The same turns and mirrors carry the whole set onto itself, and each row onto the other rows of its family. Which rows share a family with each named row? Give them in list order.
These 27 rows form 9 families of 3 rows each.
J_208: 26 17 -22 -1 18 -9 -27 9 -54
J_869: 16 44 38 34 -30 8 -20 -23 29
J_45: 1 -51 -21 -32 12 -2 6 -26 17
J_237: -3 -56 -14 -14 6 -4 13 -31 24
J_29: 39 17 2 -20 40 -16 -34 9 -38
J_401: -9 -46 4 -26 10 -13 12 -29 41
J_151: 1 -36 -19 -26 18 -4 6 -31 48
J_396: 0 16 34 42 -45 -6 -17 -28 32
J_627: -6 32 42 34 -30 8 -36 -21 26
J_507: -14 -53 -17 -11 -7 -22 18 -15 17
J_706: -6 -51 -19 -34 -2 -3 9 -8 8
J_586: 7 20 17 46 -46 -19 -9 -21 38
J_495: -10 -49 1 -24 14 12 -14 -40 27
J_373: 10 25 34 51 -40 4 -15 -24 19
J_76: 49 42 -15 -9 26 -31 -36 0 -13
J_239: 6 37 10 50 -42 0 0 -22 19
J_335: 41 38 4 2 28 -15 -16 5 -46
J_920: 39 24 14 -16 36 -21 -13 25 -33
J_587: 45 16 -3 1 33 -13 -17 8 -49
J_112: 37 30 -3 -5 48 -6 -13 1 -39
J_636: 12 26 42 49 -31 -12 -19 -12 32
J_900: 16 19 62 34 -32 -7 -15 -9 25
J_103: -31 -30 -3 -38 20 -11 -5 -36 13
J_273: 57 27 -2 -7 49 -13 -13 -5 -22
J_538: 8 29 43 8 -50 2 -1 -3 34
J_193: -6 -56 -7 -26 5 9 -1 -21 30
J_992: 23 42 -9 7 26 -10 -19 -3 -50

The rest of the family of J_992: J_706, J_586
The rest of the family of J_237: J_373, J_587
The rest of the family of J_76: J_103, J_538
The rest of the family of J_239: J_208, J_507
The rest of the family of J_193: J_112, J_636
The rest of the family of J_335: J_45, J_396

The same turns and mirrors carry the whole set onto itself, and each row onto the other rows of its family. Which rows share a family with each named row? Give them in list order.
These 18 rows form 3 families of 6 rows each.
J_187: -5 2 20 -36 -8 1 -4 -42 14 6 -46 -9 23 -6 -11 -21 47 22 -29 -29 22 -18
 -3 -20
J_709: -12 20 15 45 -4 3 -32 34 -11 -15 -27 81 8 -19 25 -20 -31 54 10 9 -11 -32
 9 13
J_154: 62 -67 14 -3 -2 -4 -15 51 -19 -10 -6 27 -25 -26 17 -24 -24 -10 36 -18 -2
 -36 -22 -35
J_639: 29 1 -4 52 20 9 6 -24 17 12 10 -40 -38 -55 -52 -21 -14 -27 -6 24 4 -11
 -4 -12
J_281: 0 5 -10 43 40 3 -19 -17 10 -22 17 -6 -65 -47 -54 10 20 -16 4 26 -4 -31 2
 -18
J_582: -13 23 -11 -31 28 -19 -14 21 -34 -24 -16 -43 40 15 11 15 -10 -15 37 -59
 13 25 -13 -2
J_629: -18 13 -6 55 20 10 -47 4 -18 -42 -32 91 22 -21 21 3 -8 20 43 4 -15 -26
 -10 -3
J_943: 20 26 -23 29 24 -29 -25 29 43 34 35 9 45 -46 -42 8 5 33 32 32 3 11 -13
 35
J_742: 10 -6 8 27 31 19 -17 -10 33 16 20 -47 -13 -62 -47 4 -2 -26 2 45 4 -38
 -12 -17
J_297: -11 10 19 -10 0 -14 9 -35 -3 2 -53 4 -9 -25 2 -23 27 32 -45 -51 14 7 10
 -17
J_56: -30 7 -2 -19 19 -35 -5 11 -49 -49 -22 -18 20 -12 -29 31 2 -34 40 -39 3
 18 -36 -21
J_124: -35 10 -20 -55 29 -35 -25 18 -11 -16 -12 -27 56 -15 1 24 -7 -4 12 -42 21
 19 -34 -5
J_272: 34 -35 15 -31 4 16 -44 51 -16 -19 8 14 20 -19 18 -21 -63 -9 28 9 -2 -58
 -28 -23
J_242: 67 28 1 26 32 -33 -22 29 20 30 26 12 22 -54 -22 23 15 18 67 -6 -25 26
 -11 15
J_368: -20 2 11 14 -14 20 -30 14 2 -3 -23 92 25 -15 29 -10 -14 36 4 40 -8 -33
 -15 -1
J_907: 21 -15 34 -4 24 -9 3 -25 -1 3 -24 18 13 -14 -14 -2 56 54 -17 -66 6 -4 14
 -20
J_667: 44 -36 14 0 5 31 -12 36 -37 -10 4 12 -5 -7 27 -18 -72 -28 33 3 -7 -28
 -21 -25
J_449: 12 38 -10 58 42 -29 -21 43 27 31 25 -14 28 -43 -13 20 1 31 49 2 -3 18 8
 33

The rest of the family of J_124: J_187, J_943, J_742, J_272, J_368
The rest of the family of J_297: J_709, J_639, J_582, J_667, J_449

The same turns and mirrors carry the whole set onto itself, and each row onto the other rows of its family. Which rows share a family with each named row? Give them in list order.
These 30 rows form 5 families of 6 rows each.
J_567: 11 20 24 5 31 -34 -41 3 -2
J_13: -35 -15 -9 -22 12 64 37 13 -29
J_944: -22 -25 3 -25 -6 44 44 23 -34
J_455: 8 3 4 1 41 -51 -25 20 -15
J_885: -10 -22 -15 -2 24 69 52 14 -6
J_399: 2 27 29 15 41 -28 -38 27 -5
J_51: -20 -18 -19 -8 12 62 53 12 -22
J_710: 23 35 23 5 41 -34 -24 14 5
J_849: -17 -10 -3 -19 13 75 27 -18 -6
J_838: -15 -18 -11 -25 2 59 38 -1 -36
J_243: -23 -18 5 -7 7 65 42 8 -36
J_482: 19 18 5 0 53 -47 -10 23 3
J_942: -10 -7 -8 -7 9 73 45 -1 5
J_494: 28 20 19 -3 38 -37 -14 37 10
J_268: 1 23 20 7 49 -43 -25 14 -19
J_155: -7 -9 14 -12 11 76 40 -6 -1
J_466: -8 -10 -21 15 12 68 38 31 7
J_291: -3 5 17 -6 57 -45 -21 28 -4
J_724: 28 16 2 5 42 -37 -24 20 15
J_579: -12 -8 -17 -21 15 71 43 20 1
J_653: 11 37 15 18 38 -13 -47 7 -12
J_337: -25 -9 4 -13 2 67 39 -7 -22
J_502: 36 23 18 -1 54 -33 -17 17 8
J_672: -33 -14 20 -16 12 69 24 -11 11
J_220: -6 3 1 -17 64 -41 -22 6 -19
J_241: 16 28 30 10 44 -32 -32 12 -22
J_950: 11 9 5 4 65 -43 -16 23 -16
J_708: 46 24 -2 -17 35 -33 -11 24 3
J_681: -22 1 3 -18 2 80 25 5 -7
J_88: -3 -13 -30 -3 13 72 37 8 -9

The rest of the family of J_268: J_51, J_710, J_482, J_942, J_337
The rest of the family of J_494: J_399, J_849, J_838, J_291, J_88
The rest of the family of J_950: J_885, J_243, J_155, J_502, J_241
The rest of the family of J_724: J_567, J_13, J_455, J_579, J_681

